In the rows, zero is written as 128.
The rows of A fall into 4 groups, and each row is roughly a mix of its group's hidden directions.
A (128 x 17):
[[ 96 155 132 142 175 131  74 128 113 125  87 105 147 103  98 108 114]
 [136 140 131 161 102 152 118 166 171 152 144 106 110 151  79 165 114]
 [ 84 185 130 150 166 106 150 123 130 134 174 152 124 114 151 118 106]
 [ 89 100 145  96 136 124 142 155 103 113  73 124 163 126  86 111 146]
 [149 117 156 124 108 135  79 142  90  93 102 140 150  93 115  90 101]
 [118 139 109 142 115 137 159  99 157 170 158 122 105 188 153 158 141]
 [169  81 158  94 130  93 157 143 141 104 105 105 113 120 113 149 161]
 [176 141 124  88  96  83 120 106 114 151 141  99 153 125 166 109 114]
 [113 149 132 162 159 141  75 156 130 107 100 102 124 117  71 136 117]
 [100 187 103 149 126 131 151 135 141 167 185 119 133 131 134 135  95]
 [110 111 133 130 145 145 120 185 144 107 112 168 140  75  83 121 132]
 [136 117 151 122 152 106 135 106 189 182 111 109 107 150 131 157 155]
 [140 109 151  81 113 115 129  97 113 168 104 133 166 104 164  87 118]
 [ 94 113 118 155 138 170 182 133 144 132 140 117  97 160 106 169 145]
 [109  98 187 126 114 126 124 130 156 145 102 196 130 146 129 110 140]
 [142 159 162 143 101 115  85 172 139 136 128 107 143 120  81 122  87]
 [ 82 173 102 139 157 133  96  97 130 174 125 142 152 130 151 103 116]
 [157  76 139  95  67 141 153 140  95 101 121 147 143 132 134 112 132]
 [ 89 132 160 152 154 140  95 158 128 103 105 177 136  99  96 105 118]
 [ 85 145  97 139 178 151  88 116 116 129 106 157 148  90 132 100 128]
 [120 173 132 141 138 110  78 102  93 114 136 149 144 115 161  86  97]
 [133 104 125 126 109 132 182 105 151 147 149 131  98 182 154 160 157]
 [137 147  90 160 129 158  64  93 106 109 134 153 120 132 161 111 118]
 [146 115 154 102 112 113 110 159  98  95 113 148 159  74 116  90 108]
 [153  86 131 108 114 117 184 166 144  97 138 126 107 128 107 162 159]
 [129 131 120 164 152 141 151 124 177 139 155 120  77 150 124 179 146]
 [132 122 144 111 146 115  98 152  95  87  97 133 154  69 108  95 116]
 [113 175  95 126 153 110  97 129  80 101 131 104 157  98 129 100 105]
 [157 174  98 131 109 119 121 111 118 156 168  70 132 134 147 135  94]
 [ 83 138 106 149 144 168 107 162  96  95 109 131 146 109  81 116 116]
 [158  94 118  84  95 114 194 151 111 111 143 104 135 119 127 140 141]
 [ 87 153 156 148 142 122 122 118 176 190 120 132 125 170 117 139 128]
 [135 156 117 126 147 125 127  84  74 115 145  97 134  98 171 102  96]
 [160  94 134 126 116 137 146 178 130  85 123  99 111 111  78 159 137]
 [112  94 138 153 107 180 137 115 162 159 119 156 104 175 125 149 145]
 [105  99 121 148 114 179 167 146 129 121 122 107 108 166  87 164 142]
 [116  93 156 142 149 142 108 134 182 142  91 172 108 136 108 141 161]
 [128 151 143 110 137  97  96 103  87 117 120 143 159  99 163  77 104]
 [122 119 114 163 137 149 139 164 136  78 136 122  91 149  84 170 147]
 [135  91 156 150 123 142 156 156 162 100 131 152  85 148 100 166 154]
 [162 108 123  89 133 118 125 138  94 105 110 100 153  59 126 106 118]
 [ 83 169  84 153 147 142 118 132  95  95 156 167 137 121 141 109 117]
 [103 165 100 166 169 122 124 132 170 137 148 121  97 157 114 167 146]
 [100 185 102 173 175 135  99 127 116 106 152 118 116 111 122 130 105]
 [141 102 113 114 107 146 133  83  78 101 129 157 131 132 184 100 132]
 [114 155 125 110 100 104 159  93 103 160 147 100 146 181 162 119 116]
 [115 142 128 145 140 139  96 141  71  62 118 134 138 101 113 101 106]
 [ 80 156 131 143 170 132  88 149 114 118  95 128 152 100  89 106 114]
 [147 104 142  91 135  95 157 172 125 102 108  90 139  96  87 139 142]
 [118  93 141 153 138 180  98 156 128  97  91 147 119 103  81 129 131]
 [156 121 123  99 106 106 183  95 131 157 164 118 122 140 182 135 133]
 [108 155 123 147 153 139 146 112 179 198 149 107 114 133 131 153 121]
 [101 170 133 158 170 129  89 154 125 118 117 101 134  98  82 126 102]
 [125 123 145 128 141  97  88 153 119  69 106 186 132 117 120 106 146]
 [173 140 130 120 137  80 139  87 115 105 154 103 100 140 178 137 135]
 [134 111  88 122 147 140 102 134  89  65 115 158 136  87 135 108 143]
 [107  94 133 124 116 151 156 143  79  64 121 169 131 124 125 110 137]
 [166  83 153 106  91 123 175 154 150 131 129 103 114 141 106 160 143]
 [134 134  87 174 141 181 103 152 139 104 143 120 100 110  96 158 122]
 [171 127 125 102  86 114 125  95  96 131 151 135 143 122 186  98 108]
 [ 93 125 152 148 165 126 148 170 153 108 112 122 109 131  70 157 145]
 [150  77 152 109  79 134 146 148 165 145 121 175 125 148 126 135 152]
 [190  99 127  90 103  99 138 101 126 127 141 140 126 114 182 119 141]
 [100  98 170 156 117 171 140 162 148 122 109 151 112 144  78 143 129]
 [ 85 166 150 149 142 118  80 112 127 143 118 177 146 140 142  91 111]
 [ 84 160 142 142 149 104 139 116 174 178 135 139 121 176 131 142 139]
 [154 112  75 100 100 141 173 135 146 157 170 138 135 106 155 140 137]
 [102 118 149 155 102 171 128 112 162 180 125 154 116 178 127 137 125]
 [135 161 101 105 154  69 102 115 126 121 141 158 147 105 172 102 139]
 [167  72 171  91  87 128 125 128 136 149  88 127 143 124 124 116 135]
 [116 148 128 113 135 116 100 166 110 118 121 146 170  67 108  90 102]
 [ 93 157  83 126 130 130 155 134  70  87 160 137 148 123 142 109 117]
 [128 126  68 112 127 131 182 104  98 113 158 106 122 147 162 144 148]
 [ 94 158  66 138 178 129 140 100 129 131 153 143 121 125 163 134 148]
 [168 151 126 101 109  64 124 102 141 152 148 112 131 157 170 128 134]
 [137  92  86 145 139 172 162 115 137 106 145 135  87 134 141 165 161]
 [ 97 106 138 149  87 196 114 125 108 140 104 146 140 164 109 115 113]
 [167 100 142  96 100 125  92 123 120 148  77  80 153 131 109 119 127]
 [109  92 145 147 125 185  97 148 119 112  80 138 132 119  81 122 127]
 [123 177 115 138 142 105 162 155 128 126 174  76 122 116 107 152 103]
 [169  80 132 114 126 120 176 141 156 106 140 133  92 121 131 164 164]
 [105 147 127 155 113 138 139 115 170 176 150 137 109 192 134 154 133]
 [161 119 127 132 133 127  51 129 114  88  99 152 133  95 129 103 128]
 [116 142  94 139 169 144  90 112  91  92 121 146 137  78 146  99 120]
 [109 148  95 166 110 174 155 116 131 142 182 142 106 155 147 147 112]
 [123 119 169 112 122 103 131 151 189 185 106 130 138 142  99 139 140]
 [196 126 126 105 106  80  86 118 115  97 130 128 129 121 159 115 132]
 [ 98 120 107 128 142 158 111 171 160 148 114 175 151  84  96 119 134]
 [121 139 122 113 128 134 118 111  60 103 122 121 161  91 148  82  98]
 [ 88 158  79 159 175 164 131 104 109 119 152 137 119 106 149 125 120]
 [118  96 121 124 121 140 184 126 163 151 132 126 104 174 124 168 166]
 [ 75 156 128 152 169 130 127 171 118  96 120 123 134 111  75 130 121]
 [ 90 120  92 110 144 124 183 124 154 161 128 126 129 164 129 154 171]
 [110 153 162 137 159  96  86 112 177 178 107 148 131 137 133 119 131]
 [144 144 138 119 136 111  85 127  85  95 119 131 152  76 138  85  99]
 [133 116 103  89 136 113 137 157  94 100  97  77 158 101  92 125 138]
 [173  98 145  75  83 103 154 148 123 138 130 124 156  96 135 112 122]
 [ 96 107 133 167 118 190 117 115 149 147 113 164 108 171 119 140 137]
 [119 170  70 162 144 156 109  94 125 145 163 116 115 137 158 137 115]
 [150  76 154 120 140 119 146 127 169 123  99 129  94 147 117 162 175]
 [ 78 157 123 158 158 150  82 145 106 108 105 140 145 114  93 107 111]
 [147  89 172 146 107 165  99 157 133 107  94 127 116 119  79 134 119]
 [105 120 185 146 117 139 122 139 181 177 115 163 122 149 107 131 122]
 [159 151 132  95  99  98 130 119 123 177 140  75 158 119 141 116  96]
 [148  82 148 119 104 127 142 140 181 150 110 142 108 165 112 159 166]
 [125 175  76 156 136 126 141 115 126 120 190 126 107 145 158 147 121]
 [ 96 107 172 149  99 170 136 142 128 140  99 120 125 173  82 136 119]
 [161 140 161 120  94 103  80 121  87 102 121 129 147 123 143  89  95]
 [146 122 167  92 109 111 120 122 138 181 116 132 163  88 144  93 102]
 [ 94 167 136 139 152 116  79 161 119 120 104 123 158 106  84 106 106]
 [106 132 143 129 143 106 154 138 193 177 129 134 115 162 114 159 155]
 [ 66 145 114 144 148 169 107 115  88 127 106 147 156 121 124  93 110]
 [151 104 102  90 145  87 160 157 163 117 134 146 125 104 129 149 175]
 [136 107 176  92 129 114 129 133 106 140  85  92 160  89 108 101 110]
 [114 135 109 135 138 118 158 107 174 160 160 168 106 160 165 149 157]
 [ 85 174  98 162 167 143  79 109 116 126 129 153 135 121 139 107 115]
 [148 141 144 128  86 109 152 101 146 166 162 118 114 185 161 142 120]
 [110 143 125 151 134 125 121 183 179 135 131 128 117 145  69 163 139]
 [ 69 181 105 163 162 145 114 149 127 135 137 119 138 125  93 130 108]
 [117 170  91 146 138 141  87 125  75  95 136 110 146 108 128 105  97]
 [183 114 161  85 101  76 150 133 120 119 142 118 136 101 151 116 120]
 [186 124 105  89 105 103  93 110 104 127 122 108 153 101 160 104 122]
 [130 103 168 104 132 125 117 145 102 117  73  88 152 102  86 112 120]
 [ 89 115 167 164 129 164 101 147 118  98  94 157 121 146  86 120 123]
 [113 141 155 127 151 111  73 147 120 112  95 158 154  86 111  89 114]
 [179 118 120 133 115 133 125 158 103  69 143  90 111  95 104 145 115]
 [177 155  96 138 134 108  91  87 119 115 157 114 108 125 179 129 122]
 [ 96 143 127 170 134 141 127 163 155 114 132 128 103 173  78 165 139]]
One row of each group comes first, with its name. Which group is each row after those in?
[112 170 117 179 170 131 115 146 148 109 151 107  94 128  97 161 121]
(37)
[ 89 140 135 173 130 156 111 143 173 150 130 162 109 171 101 149 134]
(24)
[142  94 142 114  88 165 151 129 137 175 108  76 135 147 101 145 120]
(11)
[101 115 161 131  82 166 131 140 101 144 100 106 152 165  89 117 103]
(60)

[133 176 112 141 130 107 129  84  95 125 163  89 119 159 168 128 107]
(60)
[103 159 145 146 147 124  68 154 117 112 106 146 152  98  97  97 102]
(24)
[ 80 145  93 165 160 173 156 104 134 145 147 119 104 150 132 153 133]
(11)
[143 159 157 118  96 106 138 119  83 123 160 109 148 115 152  97  76]
(11)
[107 171 114 112 125  95 147 104 132 182 142  87 148 170 145 130 122]
(24)
[122 120 143 157 128 134 142 125 172 142 129 122  86 190 112 173 153]
(11)
[148  83 162 121 113 144 154 179 153 118 116 124 118  99  79 149 132]
(11)
[ 70 149 145 148 141 126 152 120 160 171 128 135 121 186 118 144 138]
(11)
[105 170 114 127 131 135 136 103  80 140 155 116 155 103 160  93  84]
(11)
[ 93 105 162 152 140 160 116 167 140 109  91 150 122 126  70 133 133]
(60)
[135 161 130 113 171  67  90  96 150 155 112 114 135 125 154 119 140]
(60)
[113 155 126  91 137  90 128  91 106 166 120 116 168 123 168  91 118]
(24)
